128 stands for zero in the data rows.
Here are some numbered points:
[162 185  94 123 116 129 168 134 127 132 141 114 144 112 146 156  93 119
 152 142 111 162 103 156  63 105 153 136 138 182 144 157 131  94  96 146
 157 127  88 167 126  95 121 122 127 117 118  74  98 165 133] 0
[156 183 149 120 120 145 159 161 124 138 159 105 148  99 124 205 116 110
 160 147 128 165 129 194  84 106 148 142 124 179 168 129 127  79 135 158
 144 112  86 167 121 106 108 115 121 110 124 114  94 151 154] 1
[104  73 158 150 113 114 119 113 149 123 114 136 104 162 111 103 165 140
  86 111 179 154 111  79 179 111 137 125  83  89  83 102 152 156 131 109
 133 127 188  55 136 172 163 129 126 162 178 213 184  53   6] 2
[105 105 146 142 125 141 121 148 133 133  77 170 132 136 137  40 155 152
  89  86 170 158 110  58 151 108 151 108 139 118  26  93 142 126  76 122
 128  59 198  89 135 155 118 118 126 137 149 150 146  92  56] 3
[150 174 112 126 114 134 162 158 126 133 135 121 144 114 147 153 109 125
 138 130 124 165 114 149  92 105 153 132 127 170 124 130 136  90  94 149
 147 107 110 156 126 107 106 121 126 113 122  72 107 154 195] 4
[173 172  97 116 109 140 164 148 123 133 114 136 143 106 174  92 107 141
 138 108 126 179  66 101  62 104 160 121 143 199  90 131 131  78  52 154
 159 124 113 149 133  84 114 116 134 106 119 109  97 161 169] 5
[104 108 169 147 119 136 115 130 140 137 121 149 133 143  97 125 155 128
  99 117 167 154 132 116 171 110 146 132  99  98  99 101 140 151 136 122
 123  60 191  87 131 171 127 120 113 160 158 154 160  74 170] 6
[157 149 119 123 122 151 145 160 130 138  87 131 145  96 176  55 162 149
 109  88 159 194  71  69 103 117 141 106 160 175  34 105 121  89  62 154
 142 108 136 130 132 104  98 106 135 126 130 113 100 139 145] 7
[127 154 149 139 124 162 126 175 138 137 118 126 146  81 134 123 171 128
  95 120 154 173 151 120 145 126 131 127 154 128  67 102 126  99 149 153
 123  66 148 137 129 153  87 120 115 130 142 135 125 113 148] 8
[182 165 143  89 148 176 130 113 124 141 115  90 142  65 157  82 187 149
 171 102 160 171  51  88  97 164 113  94 167 175 103 129  96  87 132 166
 135 150 124 123 133  97 102  90 145 140 138  45  81 127   0] 9
[ 90 124 225 144 140 132  87 145 175 132 178 121 140 107  69 189 175 104
 121 160 169 137 189 178 177 137 104 143 129  92 148 121 141 159 222 126
 130 123 182  94 124 195  85 131 105 198 202 220 194  36  81] 10
[142 168  72 103 134  75 145  82 120 124 156 107 129 129 127 152  79 123
 177 160  62 104 104 158  37 145 142 126 137 157 188 187 134 130 150 122
 160 172  79 155 126  86 153 135 141 102 103 123 106 188 176] 11
[115 134 206 129 136 170  94 173 158 138 141 147 151  50  96  99 199 123
 103 124 178 150 180 127 160 147 120 118 166 114  69 116 135 123 200 132
 146  87 204  94 128 181  51 123 115 154 176 163 172  61 148] 12
[205 189 117  94 125 173 152 126 114 134 152 111 137 101 156 130 101 133
 180 117  84 157  70 132  45 114 132 114 139 226 177 157 118  73  93 165
 159 173  83 175 127  67 112 112 146 111 122 129  73 173 255] 13
[109  35  94 149 127 115 133 103 115 118  82 168 101 211 139  80 128 145
  79 102 165  99 126  73 193 104 119 135  91  73 101 106 139 176  71  79
 109 138 153  76 134 163 181 127 125 135 130 142 165  79 104] 14
[110 153 162 143 120 148 138 177 140 133 137 117 142 115 118 178 146 111
 115 139 144 159 188 178 157 116 137 143 135 111 109 100 130 111 167 146
 117  53 132 141 125 163 102 124 108 141 141 184 131 117 179] 15
[150 141 158 124 145 210  93 143 145 137 112 111 151   9 135  92 224 141
  87  99 168 163 103  90 151 158  96 106 175 134  61 110 112 112 170 161
 134  89 156 132 129 142  79 137 125 155 151 132 128  97  66] 16
[159 171 164 100 136 177 140 149 134 142 148  75 146  85 126 188 166 116
 175 137 150 168 103 169 104 141 112 127 149 163 154 120 101  86 172 171
 129 128  80 155 124  97 104 101 129 129 141 110  88 138 151] 17
[136 157  69 107 140  68 144  77 121 126 146 116 127 134 134 125  78 132
 170 151  68 102  96 138  35 146 143 120 142 154 172 187 127 132 132 118
 165 177  94 148 128  80 160 135 144 117 100 115 111 190 221] 18
[168 190 121 115 120 141 165 148 127 135 164 109 145 106 139 195  93 113
 173 150 107 165 114 184  59 108 148 141 131 186 167 149 127  81 117 161
 153 124  83 178 125  96 114 115 124 108 124  36  93 168 141] 19
[189 203 166  81 151 161 138 127 116 141 178  57 141  66 127 149 158 124
 187 127 114 144 107 155  81 188 125 102 146 187 214 151 113  82 222 182
 150 175 102 142 123 107  90  95 141  98 129  79  55 142 220] 20
[139 151 155 131 138 188 111 157 145 141 116 109 154  43 136 115 194 130
  95 116 162 169 122 111 142 142 113 117 168 135  70 103 117 107 156 157
 133  85 143 141 129 144  85 123 122 148 146 140 122 112 173] 21
[174 165 201 102 151 240  89 129 160 143 158 116 149  13  90 151 195 123
 159 107 143 119 117 148 127 179  66 110 180  92 186 127 104 125 232 159
 149 108 147 135 129 127  78 113 140 181 167 171 137  69  65] 22
[113 105 161 149 122 127 113 124 139 138  98 160 135 135 121  51 177 143
  83  94 186 169 101  59 163 115 151 112 118 109  46 100 145 149 102 115
 142  67 214  63 134 162 122 119 126 175 164 183 168  68 180] 23
Which three points above are nearest to each new point? Their numbers follow each, smallest number first.
[111 112 176 137 132 139 105 140 147 140 107 161 140  98 114  39 193 146
  86 100 190 168 118  66 156 136 147 106 145 114  42 114 147 141 130 120
 150  76 221  58 136 163  88 123 121 129 174 199 171  61   0] >> 2 3 23
[185 177 156  86 151 170 137 119 120 143 137  82 145  65 146 107 174 136
 179 110 151 160  64 105  95 175 115  94 155 179 137 134 100  87 162 174
 139 156 116 131 129 105  89  90 142 109 140 189  79 128 197] >> 17 20 21
[101 115 178 143 120 145 117 150 138 136 115 164 137 121  99 111 151 127
 100 110 161 154 146 118 165 115 144 122 125 102  79  98 142 134 134 127
 123  50 196  93 131 170 112 120 117 145 157 155 158  87   0] >> 2 3 6
[163 162 144 113 124 169 141 156 137 138 118 101 146  90 150 110 164 134
 143 110 155 182  73 113 102 125 125 116 158 171  83 116 108  87 111 160
 138 121 113 143 131  95  98 105 134 132 133 110  93 133 153] >> 4 5 7
[ 93 122 168 148 127 140 128 159 145 135 131 142 138 135  95 158 142 112
 112 133 151 139 177 159 163 111 138 138 123  96 108  99 140 127 159 129
 113  52 155 117 122 176 119 122 111 118 150 174 145  99  71] >> 6 8 15
[179 187  68 105 119 115 159 105 121 127 126 126 134 120 172  84  92 143
 161 116  98 154  53  98  35 119 156 116 157 190 120 172 128  93  60 140
 171 161  94 152 133  75 127 118 141 105 112  60 101 178 145] >> 0 4 5
[ 70  42 128 153 138 121 119 115 116 116 120 147 104 219  95 185 105 112
 120 143 141  57 191 171 206  95 113 163  71  59 192 108 135 179 136  84
  85 143 114 111 125 183 173 140 113 150 117 126 167 100 146] >> 6 14 15
[ 90 122 129 149 115 105 133 133 132 125 137 132 123 162 116 172  95 116
 120 155 128  96 191 181 161 117 145 158 115  98 153 128 142 149 132 113
 112  95 122 139 123 148 123 143 109 116 124  95 134 137  71] >> 4 6 15
[ 71  57 118 150 124  71 100 126 108 106 142 157  97 214  92 191  61 107
 124 157  76  33 213 178 184 122 100 157  75  59 209 117 130 178 143  74
  76 180 105 133 123 129 179 169 124 124  87 117 158 154  93] >> 11 14 15
[105 129  74 119 144  34 140  58 116 121 164 100 123 146 118 178  69 119
 183 174  51  77 132 163  44 156 124 133 123 130 199 194 128 155 158 118
 150 179  70 150 123  92 185 146 147  98  95  83 118 196 102] >> 0 11 18
[ 86  65  98 146 118  70 103 103 109 106 104 180  94 204 136  78  75 139
 106 122 109  44 139  95 175 118 128 145 100  83 140 134 136 191  79  66
  99 183 144 111 129 116 152 162 126 119  99   0 149 154 119] >> 6 14 18
[100  81 143 151 124 121 134 104 134 123 104 157 112 195 109 134 120 128
  92 120 151 114 154 119 185 107 132 144  98  76 125 113 145 175 105 103
 106  74 159 100 130 166 157 133 119 159 141 150 154  97 211] >> 6 14 23
[119 135 141 142 116 151 130 165 140 137  91 147 136 113 152  71 154 140
  93  99 156 170 132  85 148 115 142 122 148 124  34  92 133 108 103 138
 126  59 168 122 133 152 102 121 120 135 140  45 135 115 139] >> 3 7 8
[152 161  75 124 121 111 159 121 125 128 114 137 134 120 167  96  96 139
 130 124 112 149  78 109  68 107 159 126 149 176 106 161 133  99  57 129
 159 139 112 150 131  93 132 128 132 110 113 103 105 163 201] >> 0 4 5
[ 62  52 117 151 118  75  92 130 107 109 136 154  89 219  85 192  68 109
 120 158  68  34 237 174 189 121  97 148  81  58 201 101 121 171 132  82
  54 185  99 135 124 135 191 168 125 120  69  69 170 150 210] >> 11 14 18
[162 154 156 104 148 206 108 142 146 141 119  86 150  45 131 128 209 131
 146 112 172 162  86 125 134 157  92 110 168 136 101 109  94 104 172 170
 120 119 113 140 129 110  92 111 128 133 145 114  99 114 120] >> 16 17 21
